A single turn carries every row of the set below to another of its rows. Some are shown first; where does it send the rows asked next?
kofe: [11,-7,-7,-17,-9,6,-14,-8,5,-7,-17,14,3,4,2,-4,16,1,-17,-18,9,-6,-6,3,19,1,-14,-7,-1,-5,16,-18,-5,2,-17,22,-7]
Nebi: [18,-10,1,-25,3,1,-5,7,-9,-12,-1,15,-2,0,10,1,14,-5,-17,-6,9,4,-2,-1,19,6,-12,5,-1,-3,15,-25,4,-9,-7,15,-9]
gamid: [-2,5,7,8,-16,0,-5,1,10,-11,-8,20,7,0,-25,-1,5,-13,-12,-2,-8,-13,13,-6,13,1,-7,-14,20,-11,2,-23,5,12,25,10,3]
popo: [1,-8,6,10,-4,-10,-3,-8,23,-6,12,1,12,6,-11,3,9,26,15,19,10,7,7,-13,-15,-5,9,9,12,-8,8,-3,-10,-5,5,-11,-8]
Tuvi: [-15,2,-6,17,-4,-10,7,-2,22,-19,21,1,8,5,-12,4,10,26,20,19,7,-13,-1,-5,-8,-6,2,8,8,1,2,12,-8,-2,13,8,0]
lotu: [-9,5,0,-17,-2,15,8,21,-8,1,-1,2,26,-1,-11,7,-3,16,-17,-2,-17,-4,2,-13,4,-6,-11,-9,13,-4,-2,3,8,-5,23,-14,4]
vaz: [-2,-2,-8,-7,5,11,3,-6,-12,7,-10,1,-31,-5,-11,5,-5,1,-4,-19,9,20,3,12,11,10,-8,-10,3,4,-4,3,-3,7,-33,1,3]
Mal: [-1,13,-12,-2,4,6,11,7,-21,3,1,6,-21,-8,-6,-2,-14,9,-5,-29,14,16,-12,22,8,2,-8,-1,4,-6,-10,14,11,6,-20,4,-3]
Fas: [-4,-4,8,11,-4,-3,5,-7,16,-12,11,1,5,5,1,5,5,24,16,23,1,1,9,-16,-10,-13,12,14,6,-5,6,-1,-18,0,8,-10,-1]
kavel: [-13,-1,4,10,0,-3,8,-3,0,19,25,-19,-23,8,-12,4,13,-6,4,20,-3,7,15,6,-19,6,0,4,12,4,8,-8,20,-2,-8,0,3]
zatek: [-14,0,2,-5,-10,4,15,2,-4,-2,-11,-2,19,0,-16,11,4,0,-6,-12,3,-13,3,-18,19,-4,-5,-16,26,-4,-4,-15,-3,9,21,3,17]
Dal: [0,5,-18,-20,-6,12,-7,8,7,-14,-12,14,5,2,10,-5,8,7,-16,-21,-1,-21,-19,5,19,-6,-18,-2,-2,-5,2,8,1,-5,-14,20,-4]
lesa: [-3,4,9,-6,-12,-1,7,10,-17,-7,13,6,21,3,-22,2,9,4,-14,3,-2,-1,12,-4,18,-2,-2,-12,16,-2,9,-17,14,4,33,8,1]
Mipa: [-15,14,-5,19,-18,2,3,-9,9,22,12,-19,-5,11,-11,-8,4,8,3,-6,1,-7,-7,11,-21,-16,8,2,19,-13,-4,18,19,6,-12,1,0]
bara: [8,-2,-11,-27,7,9,-1,20,-11,-21,2,10,-1,0,16,-2,8,3,-12,-8,0,-12,-14,1,19,-4,-14,9,3,1,1,0,8,-17,-7,13,-2]
ragib: [0,8,-11,0,4,0,-2,3,-6,-8,-1,10,-34,-4,-11,-8,-10,-5,0,-26,12,9,-3,19,11,4,-5,-5,11,-8,-13,13,16,3,-26,2,-4]
Zopo: [-3,4,-6,-11,0,7,4,-2,-21,6,8,1,-25,-3,-12,2,0,10,-12,-14,5,26,7,19,16,10,-5,-11,-8,5,5,9,8,6,-28,4,-7]
soz: [20,-6,-13,-20,3,7,-20,15,3,-14,-6,18,4,3,-2,-9,10,3,-14,-15,6,-8,-16,11,8,0,-18,3,7,-6,5,-6,12,-16,-10,17,-12]
Mevu: [-11,17,4,17,-8,2,16,4,-5,14,24,-13,-16,5,5,-2,0,-1,1,7,-9,-3,-4,7,-18,-14,8,18,13,-12,-6,12,21,2,-1,-4,3]
pati: [-24,5,-3,15,-8,10,14,-13,-4,22,13,-24,-16,12,-4,5,9,3,5,13,-8,-4,9,5,-15,-6,1,-1,4,8,9,2,2,12,-10,8,12]
lekob: [-11,5,-2,20,-6,4,3,-14,13,33,6,-13,-13,4,-18,4,9,-1,0,7,-1,4,3,10,-29,7,-9,0,8,-4,11,-9,9,11,-10,8,2]
Sekov: [5,11,-8,4,2,10,-2,7,-26,-11,7,10,-31,0,-7,-11,-10,4,-3,-19,4,13,-1,29,12,-5,-2,-3,1,0,-4,12,14,6,-19,9,-6]
Dakeg: [2,6,-3,1,1,8,-2,-2,-9,0,-1,14,-40,-7,-10,0,-4,-6,-10,-9,-3,20,11,18,11,12,-8,-5,-8,0,1,2,5,9,-28,4,-5]
nul: [-3,-3,-7,22,-1,-2,1,-3,20,-10,10,4,13,2,-19,3,5,28,21,17,11,-8,-7,1,-19,-7,-1,8,13,1,5,1,-14,-1,15,11,1]
rebe: [6,2,3,-6,-8,17,-18,17,-2,-13,-2,15,13,5,-24,-8,1,6,-16,9,-26,-8,15,-1,2,-11,-7,-12,15,-3,5,-6,13,-5,22,-7,-4]
Dap: [-5,0,-1,18,4,-10,9,5,21,-14,18,8,6,-2,-12,7,5,21,18,22,9,-5,-5,-6,-17,2,-2,17,11,-3,0,0,-7,-7,18,5,0]
tiru: [-11,3,-4,-10,-9,11,-8,9,22,-7,-17,8,13,3,-21,0,0,1,-11,-6,-18,-18,7,-17,6,-4,-12,-18,23,-10,-9,3,7,-3,10,-14,6]
Takos: [-7,3,5,15,-11,-5,2,-12,27,-3,9,5,14,4,-4,5,6,30,9,16,3,3,3,-12,-14,-8,7,10,0,-11,10,3,-16,5,6,-6,-9]
suvab: [6,2,1,21,-4,7,-4,0,-1,16,12,-13,-14,8,-13,-10,-1,-3,8,4,0,1,-5,14,-31,-16,7,12,29,-11,-5,-1,20,-2,-5,-1,1]
Gomaz: [-3,-2,-5,-26,-6,2,5,-1,-4,-14,-3,7,0,4,19,3,16,1,-17,-13,6,-9,-3,-7,32,-1,-9,-2,-7,0,11,-9,-3,-1,-15,17,-1]

lotu -> zatek
Mal -> vaz
Now these:
Takos -> nul
bara -> Gomaz
suvab -> kavel

